In the data rows, 128 means zero.
A hidden rule labels the rows of this table. It goes by one to three of the table's principal directions, not those with the most spread.
[126  98 116 118 112 125  87 150 138 127 134 126 102 114 146 113 109 145
 122 161 130 149  93 130 119 144 142 124 141 112 100 126 112 123] 0
[133 133 123 135 109 124 140 106 155 113 141 147 151 139 154 141 123 142
  84 148  92 111 149 128 104 119 122 118 126 171 116 119 118 150] 3
[154 122  79  65 130 136 152 146  70 196 163  39  85 142 110  99 164  94
 163 113 182 155  99 129 137 123 155 177 171  92 204 150 167 157] 6
[165 129  66 122 103 150 149 173  46 175 102  71  62 115 156 109 160  92
 176 143 185 193 102 144 114 117 178 200 145 104 130 165 108 159] 4
[148 162  82 134  50 138 152  99 133  94 150 131 126 161 179 191 140 146
  82 185  74 144 142 179  86 116 150 165 104 200  84 148  54 200] 1
[ 98 160 197  99 184 126 191  88 145 100  99 122 173 118 113 124 153  93
 101  72 163 135 173 154 159 137 120 113 140  96 199 117 166 120] 5
[131 127 160 156 115 115  74 102 169 101  96 179 157 133 146 145 102 134
  92 148  80 120 138 107 123 141 103  95  96 156  64 126  94 121] 5
[ 89  82 188 134 137  97 119 143 149 128 128 176 141  77 137  42 103 137
  91 127 145 101 129  86 128 143  80  79 145  76 165 105 159  80] 6
[114 117 193  69 217 120 102  92 140 150 106  98 162 132  90  97 130  80
 131  63 173 133 130  94 189 151 112  91 157  77 188 114 197  85] 5
[155 151 117 117 119 123 147 152  66 161 107  85  88 101 165  96 157  79
 138 117 164 187 114 119 112 116 147 196 142  80 154 185 123 159] 3
[129 138 119 163 104 141 111 131 120  98  95 132 108 139 134 163 129 148
 158 153 134 141 128 158 121 125 144 132 105 146  79 123  80 124] 6
[118 119  94 179 117 122 116 200 115 132 165 129  83 115 114 125 109 183
 201 131 121 104  84 111 100 106 137 140 117 124  90 135 125  99] 0
[145 176 135 133 128 132 151  93 145  95 108 137 156 134 164 174 138 110
  81 127  92 151 162 151 112 119 141 150 116 161 106 148 103 169] 4
[128 129  63 147 102 148 154 152 117 141 166  99 107 176 100 173 137 166
 201 136 124 103 106 150 118 110 158 136 109 191  95 117 115 133] 4
[ 85 123 153 154 126 112 148 145 176  80 152 142 130 122 120 127 113 192
 131 135 125  91 126 148 106 125 123  88 131 132 129  92 135 102] 5
[120 138 129 149  89 122 129 123 151  78 134 149 122 119 184 144 118 162
  86 170 101 141 132 155  87 120 137 133 124 151  91 129  81 147] 0
[112 124 142 107 171 127 159 148 126 141 124 107 127 107 107 101 136 113
 146  91 166 139 121 133 145 137 141 126 151  86 169 124 172 112] 2
[137 143  93 136  81 130 131 135 113 132 145  97 101 164 122 160 142 145
 165 148 120 130 108 147 111 120 144 150 108 159 104 144  94 153] 5
[110 102  91 150 116 132 137 174 127 127 184 143 105 115 112 121 110 183
 157 143 119  91 107 129 112 114 130 124 134 133 126 109 137 108] 4
[118 130 161  65 135 115 177  73 148 135 155 124 175 129 145  99 144  94
  41 116 126 121 165 128 135 137 104 116 157 124 212 123 163 157] 6
[ 86  77 161  99 152 137  92  90 183 102 128 159 165 146 104 129  99 152
 106 141 136 104 129 140 171 164 117  49 133 145 119  63 135  79] 0
[145 128  97 151 163 135 106 159 116 175 131 111 123 154  74 146 122 126
 215  87 123 102 101  86 146 117 135 127 110 148  93 134 159 102] 2
[147 169  99 114 124 141 177 116  78 158 134  82 124 156 143 152 164  86
 157  98 139 156 131 131 126 106 152 185 117 154 140 171 120 164] 4
[144 142 107 171 126 133  83 131 148 112 125 146 132 154 122 183 107 156
 156 136  79 111 120 116 119 116 133 122  96 179  48 129 101 122] 0
[126  96  91 117  74 120 137 181  77 159 174 111  66  91 151  68 132 141
 132 165 155 144  90 126  99 123 129 169 153  77 166 150 119 140] 6
[170 181 106  86 135 127 183 130  60 170 131  35  95 130 148 116 184  69
 138  94 170 181 131 133 114 100 155 213 162  89 208 186 153 188] 6
[100 101  88 119 157 143 149 135 200 115 210 127 155 174  52 174 106 209
 158 122  96  41 122 154 138 125 139  64 142 191 132  51 182 103] 4
[137 110 135  86 158 131 101 139 125 139 109 124 118  88 135 101 120  93
  98 126 147 177 111 133 150 157 143 140 157  66 143 140 143 130] 2
[ 83 111 199  90 217 139 177 118 149 104  89 145 165  75  87  85 134 101
 103  77 197 131 167 161 185 158 122  83 168  49 218  78 199  80] 4
[138 148  91  83 104 134 174  92 141 131 188  88 142 174 138 162 149 134
  95 138 103 120 138 157 111 116 145 146 143 179 162 129 132 183] 0
[151 152  66 143  66 144 122 125 101 127 142  94  96 179 158 189 141 144
 165 166 107 152 105 154 100 111 165 173  98 196  61 157  58 170] 0
[140 110 123 124 174 147  73 122 150 131  99 139 143 138  91 154 108 124
 147 119 123 126 123 124 165 146 139  97 127 135  89 101 142 100] 4
[129 105 123 167 122 141  94 133 126 135  83 166 133 134 119 136 112 127
 159 140 126 121 127 113 143 138 124 103  95 157  62 113 102  98] 4
[ 86 120 174 158 134 108 121 151 177  64 130 182 132  77 151 114  94 173
  93 141 110 125 124 141 108 138 119 100 128  97 104 115 116  98] 5
[127 120 167 131 147 113 118 128 130 136  96 150 140  94 144  84 121 100
 100 115 138 137 138  97 133 136 107 118 135  92 141 134 144 114] 3
[130 172 109 141 111 144 197 138  79 123 109  83 102 138 150 151 169 112
 173 115 167 167 134 168 112 105 166 182 117 138 134 156 100 155] 4
[132 138 104 173 115 135  81 153 179  61 131 144 107 131 121 193  98 204
 139 171  85 119 113 173 101 126 155 113 119 152  50 102  92 127] 6
[125 130  87 189  94 132 139 182 127 118 141 142  97 127 110 150 120 180
 184 147 110 101 111 142  98 112 140 133 103 153  79 124 106 122] 1
[158 133  87  45 162 149 165  78 121 193 172  52 159 201  66 152 165  88
 139  88 139 102 143 128 170 126 138 128 158 166 208 111 197 162] 6
[136 153 104 128 153 145 126 112 127 131 153  98 138 181  85 188 135 140
 183  99 114 103 126 131 147 111 139 130 113 172 116 122 138 124] 0
[114 116 133 136 149 146 111  65 209 101 130 165 202 203  66 201 108 165
 127 127  78  50 164 139 163 141 111  38  98 232  83  52 139 104] 1
[124 142 137  80 114 135 185 108  89 148 103  85 122 129 145 109 170  70
 118 117 181 183 133 161 142 144 149 163 135 103 177 156 119 161] 2
[104 100 115 173 101 133 102 189 105 112 121 159  79  89 134 113 105 164
 175 157 144 142  89 139 119 134 139 136 109  98  75 132  86  91] 1
[123 122 126 110 149 134 150 101 188 112 150 153 176 140 114 150 116 144
  76 128  90  93 156 144 132 135 126  89 141 168 136  88 157 138] 4
[108 122 148 155 143 124 147 163 131 107 112 167 124  72 152  98 114 135
 116 124 137 140 130 129 116 129 130 129 132  94 120 129 129 107] 4
[157 166 109 111 139 133 167 124  87 163 117  55 113 157 119 138 171  90
 169  94 162 149 132 130 127 108 151 171 138 129 166 155 148 159] 5
[113 109 170 132 177 117 133 151 137 133 117 168 144  70 101  74 113 117
 109  97 141 107 143 102 148 137  96 104 148  62 176 113 183  91] 1
[120 109  94 123 110 129 157 155 108 148 184 118 107 125 119 106 131 155
 142 137 136 100 116 127 114 112 125 138 146 126 167 119 147 128] 4
[135 129  71 223  21 132  72 170 122  91 120 156  70 156 155 188 106 203
 189 211  82 126  88 150  74 115 146 142  61 198   0 142  11 134] 6
[128 135 119 134 146 131 137 142 131 129 141 123 127 128 105 139 127 138
 148 112 123 114 126 130 130 121 132 130 130 126 133 125 146 123] 6
[109 118 107 179  90 126  98 160 150  90 151 137  97 147 110 161 107 207
 179 164 110  94 101 147 104 120 132 107 105 157  71 104  93 105] 5
[108 117 193 150 171 110  91 144 151  90  94 179 135  60 143  88  97 132
  93 118 133 135 136 107 134 138 103 104 141  58 129 120 143  83] 3
[124 103 117 178 129 122  69 182 166  90 143 181 106  88 110 133  80 198
 131 162  88  96 108 127 109 129 120 102 128 109  77 102 124  97] 6
[ 99 116 158 114 179 129 126  89 178 118 153 127 178 172  70 146 119 154
 142  93 125  63 147 117 162 129 105  59 132 162 154  71 179  86] 0
[124 124 120 201  77 127  89 167 111  94  95 171  88 102 169 135 106 163
 154 175 117 147 108 132  95 121 132 142  90 132  39 143  52 112] 3
[100 102 137 156 117 109 130 173 138 128 145 142 109 105 125  86 112 165
 151 133 139 104 103 110 108 127 117 106 130 109 125 117 138  96] 2
[127 115 113 138  51 113 105 166 103 125 114 122  69 101 192  99 124 132
 121 185 139 189  80 142  87 143 149 165 119 103  80 171  57 151] 2
[152 154 137  58 190 131 153 103 114 156 132  63 140 129 112 120 158  73
 109  77 160 156 141 130 155 127 142 155 176  84 216 143 191 154] 3
[109  94 170 106 159 121 101 124 165 121  90 142 143 104 129  93 111 116
 100 128 152 147 122 127 149 164 129  83 148  95 127 102 146 100] 2
[134 123  56 140  18 118 161 200  63 136 192  99  32  92 205  91 140 166
 129 202 136 171  77 155  47 103 157 215 142 103 132 181  65 183] 0
[107 151 149 135 116 124 186 131 109 108 113 108 117 117 151 115 154 125
 135 121 166 149 140 157 112 119 138 146 130 113 158 137 117 135] 5
[122 120 106 125 127 140 131 136 100 142 150  95 107 153 110 134 137 143
 183 123 156 118 111 130 136 115 138 134 130 138 139 120 131 112] 3
[118  93 172 108 175 122  99 114 165 138  92 163 165 104 109  92 107 101
  92 111 135 123 138 104 164 162 108  75 141 100 137 100 167  96] 1
[109 125 192 129 211 129 101  78 192 112  92 161 204 155  67 152 109 121
 131  73 116  78 163 102 184 145  98  45 115 152 120  76 178  72] 5
[ 90 123 143 153 140 119 158 190 122  96 138 136  93  66 148  93 118 162
 146 124 160 145 107 147 105 121 144 141 146  69 140 130 133  99] 0
[124 146 126 102 155 129 166 133 121 128 162 107 129 115 125 125 139 122
 120 101 135 132 131 138 129 117 137 152 151 104 178 139 160 139] 0
[138 140 165 124 130 101 127 139 104 143 101 130 119  80 182  73 132  82
  91 115 139 173 125  91 109 128 116 161 139  72 147 178 128 140] 0
[103  92 118 154  70 122 120 157 113 115 142 143  88 114 162  95 117 171
 138 180 147 126 104 134  98 126 125 123 126 127 109 116  86 111] 3
[115 126 200  43 233 113 147  62 183 152 150 123 216 133  64 100 131  77
  62  45 126  84 172  93 193 151  83  70 171  92 246  97 247 111] 5
[122 127 160 154 153 106 120 174  85 158 105 130 104  81 136  68 126 101
 169  89 162 144 106  72 128 119 111 149 125  62 139 166 148  92] 5
[128 142  74 224  57 135 120 187 129  82 137 168  83 126 141 183 108 206
 177 183  79 112 106 160  73 105 148 148  78 176  20 136  50 133] 1
Which label does each new row get?
[159 139 149 117 115 125  95  80 109 138  85 126 140 140 151 124 141  83
  91 138 128 148 154 109 137 131 106 135 123 128 134 143 109 149] -> 6
[101 151 162 138 134 119 149 114 164  73 140 151 150 119 139 149 120 154
  97 124 105 119 145 152 117 126 121 117 121 131 127 122 118 127] -> 5
[136  90 134 124 139 120  62 111 159 143 144 166 152 134 116 115  94 138
 100 140  90  88 126  79 141 136  93  84 130 144 111 104 146 104] -> 3
[130 107 129 125 145 138 145 175  75 145  94 144  94  48 154  63 131  92
 118 127 181 178 125 131 134 135 139 164 156  43 162 144 138 117] -> 4
[154 110 145  75 174 129  92  89 137 178  96  99 157 152  98 109 134  72
 116 101 147 134 134  93 172 152 120  99 150 120 157 115 176 124] -> 6
[118 103 107 156 127 121 106 168 156 124 160 138 112 127 109 126 102 185
 157 142 110  90 102 115 109 122 129 101 132 140  99 102 141 102] -> 0
[110 140 145  87 137 115 218 160  92 145 136  97 108  67 159  61 159  85
  99 100 183 179 126 148 116 132 145 178 167  47 219 166 159 153] -> 2
[159 112 102 135  87 148  49  71 146 128 105 159 152 189 118 187 112 129
 114 177  76 110 139 124 148 143 114  97  87 209  49 108  73 139] -> 6
[114 124 169 106 191 125 112 101 159 124 128 136 168 131  97 128 116 118
 119  87 128 107 142 107 164 137 110  91 139 117 151 106 173  96] -> 0
[118 107 122 207 120 122  56 176 184  62 134 203 113  92 136 152  67 220
 124 178  69  93 114 127  92 121 121  91 115 139  33  93  99  89] -> 3
[ 82 137 194 141 179 115 170 136 160  91 104 154 156  90 120 107 123 130
 123  85 151 123 146 137 138 137 122  97 131  92 151 112 159  89] -> 2
[145 142 145 103 160 130 117  97 115 146 115 121 149 133 115 129 137  85
 115  98 129 134 146 108 157 130 113 136 130 113 156 141 150 132] -> 6
[125 134 117 152 115 127 118 133 146 100 146 157 131 123 155 151 108 157
 112 147  89 123 125 130 105 117 132 131 116 155  84 131 102 131] -> 0
[101  86 206  65 207 101 128 118 141 173 117 122 162  88  93  27 125  76
  97  67 185 118 132  73 178 160  87  79 178  36 235 108 228  79] -> 5
[171 171  86 108 121 146 172 121  59 177 108  44 102 166 125 149 183  74
 182 103 170 168 130 140 131 107 162 193 129 138 158 169 128 175] -> 6
[149 128 132  88 140 125 176 108  87 192 121 113 148 118 138  75 158  55
  94  97 151 136 155  93 141 125 109 151 149 108 204 151 170 154] -> 4
[132 133 136  71 176 126 134  94 171 127 163  94 159 148 105 139 130 127
  90 105 120 112 140 134 143 132 131 106 170 128 183 103 186 140] -> 0
[123 139 122  78 191 152 171  94 149 134 150  96 168 164  67 165 145 115
 139  80 140 105 152 158 174 132 143 109 148 145 183  94 187 128] -> 1
[ 89 140 240 137 204  98 123 135 170  72  77 178 158  42 145  80 104 112
  73  83 144 150 149 116 141 147 103 100 146  31 155 129 162  81] -> 5
[162 134  96 104 141 144 119 123 112 159 108  88 120 149 123 145 142  97
 145 123 141 157 121 133 139 131 158 147 139 138 121 136 135 150] -> 4
[117 138 199  39 246 136 130  31 190 122 117 112 224 160  75 148 133  76
  72  53 135 111 178 125 208 155 111  66 163 125 206  82 216 108] -> 0
[113 118 184 101 133  94 157 144 109 144 110 133 122  55 181  31 135  81
  64 115 167 171 129 102 114 141 109 147 163  38 197 162 151 132] -> 2
[129 110 118  71 143 127 120 142  97 165 145  67  94 123 124  91 141 105
 148 117 180 165  91 126 143 140 148 150 165  76 177 142 154 128] -> 5
[ 88  96 139 146  67  99 155 171 119 123 168 169 103  76 177  57 113 157
  95 163 127 124 105 115  85 130 105 134 127  96 140 145 103 121] -> 2
[104 113 159 162 119 107 113 162 121 124 107 140 106 102 145  86 117 141
 156 129 153 134 105 103 113 129 117 118 119  98 109 135 116  92] -> 5
[152 160 132 112 154 132 165 104 107 165 110 108 155 144 108 135 157  71
 132  81 131 130 155 111 147 121 123 149 122 134 163 152 158 151] -> 1
[153 160  92  84 100 138 184 116  60 167 142  42  95 159 138 129 184  87
 151 120 174 167 125 153 122 111 154 194 144 122 193 166 124 183] -> 6
[120 149 138 146 104 136 165 113 114  99 105 152 135 117 163 140 140 119
 105 139 129 146 156 156 118 122 130 147 110 139 121 139  90 144] -> 4
[138 119  23 181   0 123 146 230  39 151 197 107  10 105 198 106 133 182
 186 209 125 158  54 138  39  91 160 228 109 131  78 195  38 170] -> 4
